In the rows, zero is written as 128.
which system made each run:
path 1, Q (11 x 18):
[[120  86 181 137 105 100 129 103 127  98 136 113 122 147 165 137 118 183]
 [ 72  70 163 130  85 145 104 119 145 117 126 107 133 155 114 144 120 125]
 [ 99  82  99 147 109 153 172  95 161 135 125 109 107 161 122 110  95 108]
 [127 111  93 120 161 195 117  97 151 131 142 116 118 151 178 115  81 135]
 [127 114  83 109 139 178  96 128 181 180 135 148 178 116 138 132 114 148]
 [167 149 105 128  99 151 172 115 141 174 133 182 152  99 136 173  90 152]
 [150 171 142  90 106 181 115 161 100 141 131 186  99 130 130 187 118 119]
 [129 130 102 109 126 136 141 177 117 172 121 171  73 112  83 135 188  88]
 [164 130  98 135 171 130 176 145  53 131 136 110  82  71 137 119 159 106]
 [145 158 120 101 176 122  87 171  59 120 151  71 179 111 132 112 170 113]
 [150 158 136 135 117  32 154 141 123 151 149 107 209 136 121 100 180 128]]
path 2, G (11 x 18):
[[141 104 138 119  93 173 172 118  87 158 145 138  89 160 148 127 141 124]
 [123 145  98  99 114 161 104 156 179 134 168  83 133 161 155 118 121 131]
 [104 118 104 165 147 121 154 108 134 160 161 102 133  91 164 112 151  73]
 [173 155 171 118 121 172 158 114 117 149 153 158 172 122 161  89 142 142]
 [122 192 127 100 132  87 121 147 200 124 155 148 165 141 131 150 124 103]
 [ 98 139 136 136 146 122 177  65 138 134 115 182  79 103 111 137 152  74]
 [146 177 150  84 124 222 107 114 145  94 107 144 120 128  95 103 103 146]
 [ 95 174  73 136 170 103  82 137 141 105 107  76 158 108  82 126 110  77]
 [151 110 146 165 166 112 153  75  53 135  82 142 137  96  97  59 163 128]
 [181 163 175 109 127  96  77 181 145  81 106 143 162 147 111 100 120 213]
 [ 78 108 139 158 142   9 124 149 133  87 107 139  87 115 105 194 130  93]]
path 3, V (11 x 18):
[[126 110 153 106 121 158 111 119 107 141 137 163 132 123 159 188 116 147]
 [ 99 122 112 105 116 164 142 137 151 136 115 143 151 128  80 152 109  90]
 [138 136  60 121 140 135 151 111 112 146 121 103  89 120 107 125 139 125]
 [139 126 120 117 144 149  96 130 114 168 153 126 132 139 157  84 184 132]
 [142 116 137 151 110 108 140 191 152 152 148 132 170  98 128 112 141 123]
 [166 172 139 128 122  91 164 138  84 122 143 146 129 120 147 173 115 124]
 [ 95 161 170  94 124 116 125 101 143 120 132 170 123 167 116 148 151  86]
 [ 78 118 110 145 129 120 135 123 169 109 119 113  68  83 100 142 139  93]
 [137 148 116 141 173 173  95 110  80 107 131  84  94  98 158  94 132 118]
 [139 135 152 151 150 130 101 149 156 122 128 112 195 137 127  32 134 124]
 [173 129 141 169 119  46 166 140 139 110 120 130 149  97 137 123 100 185]]
path 4, U (11 x 18):
[[140 118 117 171 192 108 115 143 134 131 141 141 160 138 190  99  88 106]
 [158 137 126  78 189 135 161 119 162 116 134 148 182  99 123 110 134 159]
 [116 192 113 111 119  80 106  92 175 105 125 113 118  88 106 159 145 157]
 [ 99 146 165 178 125 111  80  78  92 132  88 151 124  98 105 108 150  98]
 [163 141 155 159 124 175 151 169 132 111 105 155  76  90 108  70 119 121]
 [146 106 101 143 166  90  89 193 132  88 116  98  87 125 139 128  99 164]
 [120  66 147  90 155 113 110 132  82 117 107 102 186 121  86 117 172 170]
 [134 149 152 102  33 127 169 139 137 120 131  93 118 120  73 143 157 161]
 [ 96 111 151 188  65  81  97 119  97 128 113 123  93 188 140 155  99 115]
 [122  48 168 128 139 191 179 130 105 130 118 167 128 172 130  97 102 102]
 [138 113  77  85 137 157 188 149 170  94 165  81  86 142 151 165  78 142]]
path 5, N (11 x 18):
[[107 136  83 116 141 108 163 129 170  88 106 113  90  80  78 185  95 120]
 [121 131 115 128 153 147  89  84  33 137  92 116 101  70 104 146 168 132]
 [120 141 154 132  72 185  82 159 137 126 103  92 143 142  62  55 155 126]
 [156 110  90 216 101  56 151 167 150 155 116 116 102 136 132  68 122 142]
 [161 114 196 137 173  75  84 171  92 112 124 199 128 153 181 137 127 158]
 [105 115 173  67  78 110 165 174 176  62 141 125 123 154  93 212  93 143]
 [116  92  91 134 109 115 195  53  37 132 128  87  67 116 137 205 122 128]
 [119 105 158  90 140 246  84  81  52 127 130  94 136 184 142  67 150 124]
 [133  82  64 144 104 148 167 154 229 149 155  55 169 163 122  22 120 151]
 [190 108 110 177 196  43 141 115 123 189 154 178 189  94 222 105 141 182]
 [143 193 223  53 118 142 100 146 189 103 147 225 211 141 139 201 100 148]]
path 6, Q (11 x 18):
[[121 158  99 104 182  82 114 107 151 131 135 165 118 143 143 160 132 110]
 [133 141 169 104 149 138 133  81 132 118 110 168 129  79 108 122 165 155]
 [119 174 134 149  83 130 105 129 132 108 115  89 102  73  95 141 136 132]
 [127 154 110 177 140  97 100 122  83 134  89 141 118 155 104 103 112  85]
 [162 128 149 133 172 120 136 160 148  87 111 137 127 133 116  55 123 146]
 [125 108 119 130 133  68  91 150 148 102 126  97 122 108 138 159 123 189]
 [114  78 163 138 110 107 121  86  76 132  89 144 165 154 103 144 123 153]
 [130 115 163 122  63 166 160 144 146  93 129  91 107 159 103  91 115 145]
 [101  87  83 160 116 118  99 137 140 150 143 102  76 177 167 139 107 118]
 [122  51 125 127 181 174 149 107 123 151 124 156 168 141 147  94 107 120]
 [144 126  98  87 114 177 157 145 186 119 163  86 163  98 140 149 100 171]]
path 7, V (11 x 18):
[[150 180 158 184 101  89 144 131  95  96 115 104 142 112 122 111  96 107]
 [136 165 180 145 128 100 130  90 140  88 121 159  96 182 152 105 108 125]
 [ 85  96 157 132 149 107 105 123 195  74 115 138  93 129 131 140 102 138]
 [107  93 121 128 166 153 101 106  98  76  99  86 111  97 119 147  87 147]
 [131 115 128 126 126 176 102  89 108 114  97  85 169 155 101  69 107 157]
 [152  94 104 169  90 106 133 120 160 152 111 114 150 148 123  85 100 193]
 [169  90 132 129 115 131 135 135 106 155 128 169 126 159 173 165  90 194]
 [111  94 136  68 108 159 133 151 144 143 125 171 156 174 105 192 107 131]
 [ 95  98  53  92 109 134 161 122 119 156 115 106 107 131  74 193 129 110]
 [123 115  76  99 123 185 129 102  74 187 152  92  96 146 138 113 187 109]
 [134 115 101 140 111 152 136 184 161 195 180 104 170 129 152  66 173  98]]
path 8, P (11 x 18):
[[123  88 123 139 107 110 159 132 177 142 127 142 117  70 119 153 133 170]
 [129 160 172 139 118 170  80 115  93 122 124 154 108 101 154 152 124 129]
 [106 132 107 122 127 120 120 136 111 129  87 130 156 159  54 129 114  87]
 [163 120  91 158 130 110 168 146 133 139 120 122  71  90 123  98 139 151]
 [137 151 160 108 154 133  45 153 114 106 134 127 122 139 156 117 148 153]
 [ 96  71 133 140  95  97 141 168 125 143 123 106 175 151  86 137 129 104]
 [166 134 138 163 102 125 186 124  95 127 153 117  71 124 176 116 124 136]
 [105 154 143  74 159 135  77 111 136  87 137 114 126 199 138 130 127 125]
 [ 88  45  93 132 124 132 185 130 170 148 136  97 146 110 101 127 130 111]
 [171 161 142 146 148 177 134  95 100 130 159 123 118  82 207 105 123 145]
 [108 162 127  87 145 113  77 103 140 126 115 129 221 184  99 138 110 123]]
path 9, P (11 x 18):
[[116 164 141 107 143  95 117 153 101 131 131 184  99 165 127 181 141  66]
 [114 105 133  87 143 119 192 144 121 124 125 144  81 121  71 128 188  94]
 [118 165 137 121 135 142 114 128 125 121 157  84  80  72 133  89 213 108]
 [ 93 127 151 152 153  89  71  99 119 146 123 108 179 143 124  59 188  99]
 [143 116 182 194  99  71 182 132 173 123 132 138 170 126 130  52 131 130]
 [126 174 198 160 117  67 123 109 165  53 143 135 102 128 182 153  83 140]
 [ 62  70 176 108 136 115 141  71 129  56  85 135 110 145  87 185  89 126]
 [115 106 115 138 109 211 181  83 122  81  97  73  76  54  78 112  98 139]
 [134 168  63 149 176 173  28  80  96 117  93  57 140  98 134  84 101 157]
 [154  66  82 165 138 110  86 153 134 174  78 132 232 149  95  68  92 192]
 [211 142 142 182  54 111 144 217 150 144 150 150 143 120 182 154  51 201]]
path 10, U (11 x 18):
[[121 100 107 101 158 191 101 151 144 132 138 120 125 154 140 108 117 123]
 [128 113  66 112 142 116 156 157 130 160 150  88 152 105 118 142 144 116]
 [153 158 138 116 101 116 110 103  88 167 154 126 167 132 163 148 155 157]
 [114 156 155 131  85 135 112 135 181 155 126 179 163 154 113 125 122 101]
 [123 127 129 148 151  91 173 135 136 133 128 191  79 120 137 163 122  82]
 [126 138 158  93 192 167  96 117 117  88 148 136  95 128 180 131 133 120]
 [107 148  94 108 167 139 122 157 166 104 141  64 157 107  94  81 149  85]
 [167 158 107 159 128  60 155 112  88 151 144  86 141  98 145  92 178 151]
 [150 144 194 153  83 122  80 117 165 135 122 156 175 137 147  89 128 192]
 [108 107 153 160 115  80 163 152 192 109  85 192 131 107  70 150  87 109]
 [131 120 161 110 173 117 147  89  65  66  98 158  45 115 133 182 114 140]]
path 11, N (11 x 18):
[[145 175 152 101 133 116 156 146  96 110 153 109 152 145 128 118 150  91]
 [103 156 118 123 108  96 123  99 155 133 156 105 110 166 145 133 153 111]
 [ 96  99 156 142 155 123 146  86 146 130 135 151 107 125 146 108 151  98]
 [121 148 156 129 159 144 131 117 159  68 139  97 140 100 144 103 108 119]
 [110 137  97 133 152  84 108  82 146 118 105 101 153 118 105 128 119 145]
 [142 139 153 126 135 128 132  86 125 129  93 165 128  98  95 101 155 157]
 [135 159 139 153  89 153  99 132 166 106 113 120 105  98 123 120 100 162]
 [119  93 102 171 130 108 102 130 118 142  79 152 121 125 105 146  86 135]
 [166 119 145 111 143 150 136 175  89 106 101 155 110 116  95 120 124 147]
 [135 126 105 118  80 122 100 179 119 127 137  78 111 134 122 159 128 168]
 [121  67 130 144 102 111 139 134  72 181 120 147 134 165 124 138 151 123]]
path 12, G (11 x 18):
[[118 139 160 143 111 109 100 179 115 126 107 149 143 121  84 123 145  97]
 [157 147 128 132 126  97 162 152  96 102 113 130  78 145 100 115 132 113]
 [114 114 150 102 148 124  98 124 119  84 129  99  88 165 138 114 146 142]
 [ 92  99 151 148  98 119 126 136 139  97 132  67 132 102 112 115 135 128]
 [153 141 144 166 104 113 148 104  81 115 138  92 134 126 160 124 104 147]
 [122 105 151 132 125 101 118 107 142 130 138 130 173 190 161 121 104 144]
 [118  87 122 150 116 102 183 117 190 132 131 143 132 114 131 141  99 142]
 [140 124 121 116 139 166 138  87 120 132 131 158 107 109 169 188  86 158]
 [ 93 104  96  97 121 172  96 122 142 163 121 138 176 144 107 169 109 114]
 [147 129  50 145 121 143 157 129 130 183 115 128 127  91  98 119 127 124]
 [169 147 101 120 173 151  79 143  97 171 129 165 127 131 166 109 150 147]]

runs to name:
path 13 (2 x 18):
[[162 120 111 119 218 124 160 120 118 149 136 185 149 168 163  80 130 101]
 [137 173 131  63 156 137 124 160 206 102 178 121 141 102 155 148 145 146]]
	N
path 14 (2 x 18):
[[113 111  84 126 142 129 145 109 149 120 123 108 142 125 127 162  72 127]
 [127  93  99 124 149 150 128  78  99 159 114 132 152 112 131 140 123 151]]
	G
path 15 (2 x 18):
[[156 119 111 148 155 100 166  84 133 146 115 168 137 120 142 131 101 149]
 [147 161 148  88 145 177 101 116 136 109 125 162 130 110 142 156 108 157]]
	N
path 16 (2 x 18):
[[130 129 131  94 109 132 167 118  59 120 136  89 170 138 108 171 121 119]
 [131 138 100 120  93  97 121  82 135 158 127  98 137 177 119 112 153 167]]
	G
path 17 (2 x 18):
[[139 129 137 133 118 105 180 158 105 115 109 144 123 104  85 146 120 109]
 [133 146 129 100 142 116 124 138  85  94 128  99  79 152 120 138 145 124]]
	Q
path 18 (2 x 18):
[[101 141 128 187  63  96 157 117 145 137 148 108  49 130 152 146 130  89]
 [110 114 155 116 201 146 110  89 111  88 116 157  72 184 155  88 128  97]]
	P
path 19 (2 x 18):
[[113 109 137  98 144 139 172 157 208 115 138 147 155 126 100 113 120 104]
 [125 146 128 144 148 122 144 111 122 124 156 118 114  45 172 170 130 114]]
	P
path 20 (2 x 18):
[[155 109 108 118 134 140 145 133  78 140 126 114 110 126 126 127 140 151]
 [145 118 125 119 123 141 114 161  90 148 147  97 147 134 140 113 154 138]]
	Q
path 21 (2 x 18):
[[107  98 204 150 139 115 138 117 168 124 147 177 172  91 166 136 128 117]
 [120 171 189 132 105 122 169  88 117  86 123 148 153  97 111 166  97  95]]
	P
path 22 (2 x 18):
[[140 129 162 102 131 110 162 234 106  95 144 135 122 120 103 160 134  84]
 [131 140 155  81 150  72 119 153  83  87 153  97 105 205 142 133 168 125]]
	U
path 23 (2 x 18):
[[150 151  93 145 132 125 167 148 143 147 117 155 136  91  98 124 113 109]
 [165 174 120 109 156 130 123 139  91 111 126 147 107 120 142 154 113 136]]
	Q
path 24 (2 x 18):
[[112  99 122 142 170 126 135  99 123 136 124 152 135 114 143 133 115 111]
 [146 118 139  99 123 162 143 134 132 129 118 148 160 108 102 130 119 155]]
	G
path 25 (2 x 18):
[[126 125 153 143 131 120 133  74 136 123 117 130 151  80 123 109 141 157]
 [139 163 147 156 101 140 121 119 151 101  98 135 119  92 105 123  94 144]]
	U
path 26 (2 x 18):
[[131 147 133  96 134 129 139 126 172 121 128 156 118 109 114 139 139 143]
 [107 154 124 122 128 139 106 115 129 120 115 140 100 102 112 160 132 105]]
	G
path 27 (2 x 18):
[[122  86 149 163 101 112 112 149 127 146 111 165 101 120 127 136 130 145]
 [125  81 140 133 131 149 157 155 107 102 111 124 110 119 107 138 101 122]]
	Q
path 28 (2 x 18):
[[145 189 128 179 140  86  65 132  87 118  95 149 114 137 140 135  94 112]
 [140 121 171 124 162 102 116 171 150  97  83 179 144 134  72  75 138 138]]
	Q
path 29 (2 x 18):
[[148 186 162 148 137  47 133 144 147 105 168 108 153 105 171 106 156 124]
 [114 160 212 161 135  71 131  97 124  90 133 167 141  99 160 155 122 103]]
	V
path 30 (2 x 18):
[[129 186 161 160 148 152 115  94 109  87 133 122 133 133 164 106  83  79]
 [117 131 146 147 175 105 148 102 201  77 111 136 137 134 116  65 101 115]]
	V
path 31 (2 x 18):
[[126 108 132 148 125 150  92 114  95 139 111 113 134 132 125  99 133 141]
 [151 113 134 148 100 138 138 161 143 131 124 124 143 142 124  91 109 150]]
	V
path 32 (2 x 18):
[[108 120 104 124 145 117 149 102 139 121 135  82 170 122 118 117 124 112]
 [135 163 129 127 127 123 126  79 137 125 143 112 163 152 159 116 108 139]]
	Q
path 33 (2 x 18):
[[142 147 134 149 176  90 107 152 122 113 140 145  98 112 173 133 128 113]
 [ 87 120 159  89 137 106 103 146 143  95 123 132 143 133  96 167 142 112]]
	N
path 34 (2 x 18):
[[142 109 124 113 147 129 148 117  90 118 120  97 194  67 106 147 123 160]
 [152 190 127 113  68 130 108 107 115 127 106 117 137 141  86 139 120 169]]
	U
path 35 (2 x 18):
[[124 122 109  81 171 129 123 135 169 122 153 141  81 166 156 121 155 128]
 [ 88 112 121 117 158 118 119 123 149 131 165  83 148  92 151 128 170 106]]
	U
path 36 (2 x 18):
[[147 176 100 128 156 131  97 163 155 152 163 160  99 118 192 159 119 112]
 [117 114 145 109 200 117 136 157 110 124 119 176 162 106 109 134 149  70]]
	V
